rotation steps, each row followed by its count of steps
The counts run from 0 to 63.
[  1   1 -12  -9 -18 -15   6  18  13  -6  14  -7] -> 8
[ -5 -29   8   5 -11  11   5  -1   4 -11  14   1] -> 29
[  9 -31  -4  -7  -3 -13   0  -2  23   4   3  -3] -> 32
[ -4   2  -4  -1 -23  -2   6   3   3 -21  24 -14] -> 52
[ -4   4  -2   2 -13  -9  17  -3  -5 -21  18 -14] -> 51
[  9 -17  -9  -6  -4 -17  -4 -11  13   8  -2  -8] -> 33
[  4  -5 -10   2  -8 -14  11  12  13 -13  17 -17] -> 7
[ -3 -17   1   9  -2  -6  30  -6   4   3  10   1] -> 61
[ -2 -23   7   5   7  -8  24 -16  -2  -3   1  -6] -> 4
[-12   6  -9   3 -15   5  18  -5  -1   5  21   3] -> 39
[ -2   4  -8   5  -7  -5  25 -10  -5 -17  12 -16] -> 50
[  9  -7  -1   9   3  -4   7  -3  25 -10  15 -11] -> 19
[-14   6 -10 -19 -11  -1  -7  -9  18  13   9  10] -> 11
[  5 -21   0  12   4   6  12  -4  17  -5  18   3] -> 17
[-13   2  -8 -13 -11  -1  -1 -15   6  14   2  20] -> 12
[-12  -8  -9 -15 -20   1 -14   5  11  -7  15  -3] -> 54
[-12 -20   9  -9  -1  -1   0 -25   1  10  -3   6] -> 1
[  8 -14  -5  24   2   5  10  -4  17  -5  18  -8] -> 18
[  3  -1 -14  -7  -2 -28  20 -13   4  10   0   0] -> 35
[  8 -11  -6  14  -3  -8  25  -2   6   4  17  -4] -> 62
[ -8  15 -11 -14 -11 -13   2 -22   5  -7   3  -6] -> 23
[ -7  -3  -4   8 -14  18   2   6  10   1  29  15] -> 41
[  1   2   0   1  12 -15  23 -28  -5  -3   3  -5] -> 48
[-19   8   0  -2 -11   8  12 -14 -14  -7  12  10] -> 26
[ 14  -5 -12   3   1  -9  -3   0  23  -9  13  -8] -> 20
[  5  10 -11  -4  -2 -15  -7  -9  23 -11  10 -13] -> 21
[-10  10 -12   8 -15  -2  23   5  -2   4  11  10] -> 38
[-10 -18   6 -18 -10   1 -10 -18   8  14  -4  12] -> 57
[  1 -16  -9   5  -9 -12  24  10   3 -10  14 -13] -> 6
[ -9  12 -13  -5 -12 -14  24  -2  -1   9  11   2] -> 37
[-14  -5  -1   6  -4   6  14 -18  -2  17   7  19] -> 14
[  0 -32   3  -1 -10   5  -3  -1  14  -3  13  -1] -> 30
[-10  -1   0 -18 -22   8 -17  -4  11  -4  13   7] -> 55
[-16  21  -6 -16 -11  -5   4 -21  -2 -11   4   4] -> 24
[  2  -8 -12   9  -8 -13  16   6  10  -3  26  -4] -> 63
[-12 -15   2 -10  -7  -1 -17 -25   5   5  -6   7] -> 0
[-10   5   2  -9 -20   3  -3   4   8 -15  22  -4] -> 53
[ -8  12 -19 -13 -16  -8  -7   3  15   2  10   1] -> 10
[ -8   4  -3  10 -16  17  12   6   7   5  23   7] -> 40
[ -7 -23  -2  -2   7 -10  15 -20   1  15   0  16] -> 59
[ -3  -2   0  -1  12 -13   9 -31   6   3   0  -3] -> 47
[-12  -6  -4 -24 -15   0 -21 -15  14   8   0   2] -> 56
[ -2 -15   4   2 -10  15 -17  -1  20  -3  22   9] -> 42
[  0 -20   5  19  11  10  13 -14   2   9  13   5] -> 16
[-16   0   2  -5  -8   6   7 -19  -2  17  11  20] -> 13
[ -6 -16  -5  12  -5 -12  20  -1   1  -5  14 -12] -> 5
[  1  16 -12  -9   0 -17  -3 -14  12 -12   8  -9] -> 22
[-22  15   0 -10 -10   5   5 -24  -2  -9   5   8] -> 25
[  3 -37   0   2  -2  -6  -6   2  17  -1   4  -1] -> 31
[ -8   3 -16 -11 -21  -7  -3  12  15   0  14  -6] -> 9
[ -2 -21   8  -1   2  -8  18 -20  -6  -2   2   2] -> 3
[  0 -15  -1   7   4  -5  24 -14   1  12   1   5] -> 60
[  4  -8  -1  -7  15   0 -12 -27  19   6  -5   1] -> 45
[  0  -5  -9  -7  -8 -30   6 -13  17  10  -2   0] -> 34
[-15 -18   8   5 -16  14   9  -7  -3  -2  11   2] -> 28
[-21  -7   4  -4 -19   9  19 -10  -7 -10   9  12] -> 27
[ 10  -3  -4  -5  14  -7  -3 -31  10   8   3   1] -> 46
[  7 -14  -2   3  -5  11 -15  -6  17  -3  17   6] -> 43
[ -5   4 -14   0  -1 -17  19 -10   2   8  -4   0] -> 36
[ -9 -20   4  -5   5  -5  14 -34  -6   5  -3   7] -> 2
[  5 -11 -11  -2   4   5 -14 -18  24   7   3   6] -> 44
[ -6 -18   0  -7   2  -8   3 -18   8  16  -4  16] -> 58
[ -3 -12   5   4   3  13  16 -12  -5  15  13  16] -> 15
